Here are some points:
[ 0.6  0.6  0.4  0.7 -0.4 -1.   0.1  0.5]
[ 0.   0.6 -1.3 -2.1 -0.6  0.5 -0.2  0. ]
[ 0.5 -1.4 -1.1  0.7 -1.9 -0.9  0.5  1.5]
[-1.1  0.5 -1.3 -1.1  1.  -0.4  1.3 -2. ]
[-1.1 -0.7  0.   0.7 -0.4  0.3 -0.1 -0.5]
[ 1.1 -0.6 -0.1 -0.1  0.1  0.8  0.4 -0.6]
[-0.1 -0.2  0.   0.   0.   0.3  0.  -0.1]
[ 0.1  1.6 -1.  -2.1 -0.9  1.8  0.3 -1.2]
[-0.3 -0.5 -0.9  2.8 -1.  -0.7 -0.2  1.9]
[-0.9  0.1 -1.  -0.2  0.8 -0.3  0.4 -0.9]
[-0.2 -0.2  0.5  0.4 -0.3 -0.5 -0.1  0.5]
[-1.2 -0.4 -0.7  1.9 -0.8 -0.8 -0.9  0.7]
[ 0.1 -0.5  0.7  0.4  1.2 -1.5  0.6  0.2]
[-1.2 -0.2  0.2 -0.6  1.3 -1.2 -0.3  1. ]
[ 0.  -0.9 -0.6 -0.4  0.6 -0.2  0.4  0.6]
[-0.2 -0.3  1.1  0.6 -1.  -1.4 -0.1  0.8]
[-0.1  0.3 -1.8 -2.6  1.1  1.7  0.9  0.7]
[ 3.8 -1.1 -0.4  2.5  0.8 -0.6 -1.   0.7]
[ 1.1 -2.1 -0.2  1.8  1.9 -0.5  0.2 -2. ]
[-0.7 -0.4 -0.7 -0.9  0.8  0.   0.4 -0.3]
[ 0.6 -0.8 -0.2 -0.2  1.9 -0.3 -0.1  0.8]
[-0.4 -0.3  0.2  0.1  0.5 -0.6  0.   0. ]
[-0.3  1.7  3.  -0.3 -3.3  0.9 -2.8  2.6]
[ 0.8  0.2  0.2 -0.8 -0.9  0.   0.4  0.1]
[ 0.1 -0.5 -0.2  0.6  0.1 -0.2 -0.7 -0.1]
[ 1.1 -0.8 -0.2  1.6 -1.   0.5 -0.3 -0.6]
[ 0.9  0.1  1.2  0.5  0.  -0.2 -0.1 -0.6]
[-0.1  0.1  1.3  0.4 -0.7 -1.   0.1  1. ]
24 more points follow, each with its number after it:
[-0.9  0.1 -0.8  0.2 -0.8 -0.6 -0.1  0.7] 0
[-0.6  0.6 -1.6 -1.7 -1.9  1.6  1.4 -1.1] 1
[ 0.   0.1  0.8 -0.7  1.1  0.5 -0.2  0.6] 2
[ 0.3 -2.6 -0.5  0.7  1.5  1.2 -0.3  1.1] 3
[-3.5 -1.7 -3.2  3.   0.4 -2.6 -0.2  0.2] 4
[-0.7  0.4  0.3  0.3  0.1 -0.3 -0.7 -0.1] 5
[ 0.3  0.3  0.1 -2.2  0.5  0.7  0.3  1.7] 6
[ 0.6  0.5  0.3  1.5  0.3 -1.5 -0.6 -0.4] 7
[ 0.2 -0.3  1.  -0.7 -0.4  0.2  0.4  0. ] 8
[-0.5  0.2  0.   0.  -0.3  0.1  0.1  0.3] 9
[-2.  -0.8  0.2  0.9 -0.6  0.8  0.  -1.1] 10
[ 0.3  0.4 -1.1 -3.  -0.8  1.3 -0.9  0.4] 11
[-0.1  0.4  0.  -0.2  0.1 -0.3 -0.1  0. ] 12
[-0.3  0.7  0.  -1.3 -0.7 -0.4  0.7  0.1] 13
[-0.2  0.9  0.9 -0.9 -1.4  0.5 -0.2  0.9] 14
[-0.2  0.9  0.1  0.8 -0.3 -0.3  0.  -0.5] 15
[ 0.4  0.   0.8 -1.2  0.1  0.4  1.   0.2] 16
[ 0.6  0.1 -0.5 -1.4 -0.6  0.6 -0.4 -0.1] 17
[ 0.5  0.   0.3  1.1 -0.4  0.1 -0.5 -0.7] 18
[ 0.3  0.2  0.7 -0.2 -0.7 -2.6 -0.5  1.5] 19
[-1.2  0.4  0.6 -1.2 -0.2  1.   0.4 -2.6] 20
[-0.5  0.4 -0.5  1.6 -1.2 -0.6 -1.   1.2] 21
[-0.2 -1.8  0.7  1.3  0.2 -0.1 -0.5 -0.7] 22
[-0.1  1.  -2.7  1.5 -0.4 -0.9  0.7 -2.5] 23
Which two of these numbered points are nearest to each point below by angle, seen from the average point of the first points? Their numbers follow each, nearest first.
[ 0.   0.1 -1.5 -0.2  1.7 -1.1  0.8 -1. ] > 23 4
[-0.8  0.8  0.2 -0.5  0.6 -0.4 -0.1  0.6] > 12 5
[ 0.  -0.4 -1.5 -0.4  2.9 -1.5  1.1 -2.1] > 23 20
[-0.2  0.2 -0.5 -1.  -0.4  0.3  0.2  0.2] > 11 1
[ 0.4  0.   0.1 -1.   0.   0.   0.4  0. ] > 16 13
[ 0.5 -0.1  0.9 -0.6 -0.4  0.   0.4  0.5] > 8 16
[ 0.9 -1.4  1.5 -0.2 -1.5 -3.1  0.2  1.7] > 19 8
[-1.4  0.2 -0.4  0.  -0.7 -0.7  0.   1.3] > 0 9
[-0.5  0.3 -0.1 -0.1  0.  -0.3  0.1  0.6] > 9 0
[ 2.4  1.4 -0.6 -1.8  0.7  2.2 -0.8 -2.1] > 17 11
[-0.1  0.6 -0.4 -1.   0.7  0.1  0.4 -0.3] > 12 13
[-0.3  0.3 -0.2  0.3  0.2 -1.7 -0.9  1.4] > 19 21
[ 0.2 -0.5  0.2  0.6  0.7 -0.4 -0.6  0.2] > 22 7
[-0.7 -0.1  0.2  0.5 -0.4 -0.3  0.  -0.5] > 10 15
[-1.6  0.4 -1.3 -2.1  1.5  0.4  0.7 -2.8] > 20 1
[-0.3 -0.2  1.6 -1.1  1.1  0.  -0.3  0. ] > 2 8
[-1.5 -0.4 -0.1  0.7  0.2  0.3 -0.9 -0.4] > 10 5
[ 0.   0.3  0.5 -0.4 -0.7  0.4 -0.1  0.4] > 14 8
[ 0.3 -0.2 -0.5 -1.7 -1.   2.  -0.1  1.7] > 11 6
[-0.6 -1.7  0.4  0.4  0.6  1.3 -0.2 -0.6] > 22 3
[ 0.7  0.6  0.4  1.6  0.2 -1.4 -0.6 -0.5] > 7 18
[-1.8 -2.8 -1.3 -0.4  2.3  2.2  0.4  0. ] > 3 10
[-0.6  0.6 -1.   0.2 -0.2 -0.5 -0.4  0.3] > 0 21
[-0.1 -0.5  0.3  0.1 -1.   1.4 -0.7 -0.3] > 10 18
[ 0.7 -0.6  0.5  0.8  1.2 -0.2 -1.3  0.2] > 22 3
[-1.7 -0.4 -1.  -2.3  1.7  1.4  0.9 -2.8] > 20 1
[ 0.3  0.2 -0.5  0.4  0.7 -1.   0.7 -0.4] > 23 7
[-0.7 -0.6 -0.3 -0.4 -1.4 -0.3  0.1  0.5] > 0 1
[-0.5 -0.3  0.8  1.1  0.3  0.   0.1 -1. ] > 22 10
[-0.4 -0.8 -0.1  0.1 -0.5  1.4  0.2 -1.1] > 10 20
[ 0.   0.8 -0.1  1.  -0.8 -0.5  0.4  0. ] > 15 21
[-0.1 -0.1 -0.3  1.2 -0.5 -0.2 -0.1  0.8] > 21 0
[ 0.  -0.9 -1.3  0.2 -1.6 -0.3  0.7  1.5] > 0 21
[-0.3 -2.2 -0.2 -0.3  1.9  1.6  0.9 -0.6] > 3 22
[ 0.2 -0.5 -0.1 -0.4  0.   0.   0.7  0.4] > 16 6
[-0.8  1.3 -0.4  0.6 -1.  -0.9  0.6  0.8] > 0 9
[-1.1  0.2  0.   0.5  0.8 -0.7 -0.5 -0.5] > 5 4
[-0.2 -0.4 -0.2  1.2 -0.3 -0.1 -0.1  0.7] > 21 4
[ 0.7  1.4  0.3 -0.1  0.   0.9 -0.5 -0.2] > 12 14
[ 0.7  1.4  0.   1.2 -0.1 -2.1 -1.3  0.2] > 7 19
[-0.4  1.1 -0.2 -1.5 -0.6 -0.1  0.4  0.3] > 13 12
[ 0.1 -0.1  0.7  1.8  0.4 -0.9 -0.5 -0.1] > 7 18
[ 0.   1.   0.   0.2 -0.5  0.   0.2  0. ] > 15 12
[-0.1  1.5  1.3 -1.3 -2.8  0.8 -0.5  1.5] > 14 9
[ 0.  -0.1  0.7  0.7  0.1 -0.6  0.6  1. ] > 19 7
[ 0.7  0.6 -0.6 -1.4 -1.  -1.3 -0.3  0.3] > 13 17
[ 1.4  1.6  1.  -0.7 -1.4  0.3 -0.3  0.3] > 14 17
[-0.7  0.4 -0.9 -0.9 -0.5  1.1  0.5 -0.6] > 1 20
[-1.4  0.7  1.1 -0.6 -0.4 -1.6 -0.1  0.9] > 19 5
[ 1.1 -0.4 -0.3  1.3 -0.9  0.3 -0.6  1.2] > 21 18
[-0.7 -2.6 -0.7  0.9 -2.1 -0.5  0.4  1.3] > 0 4
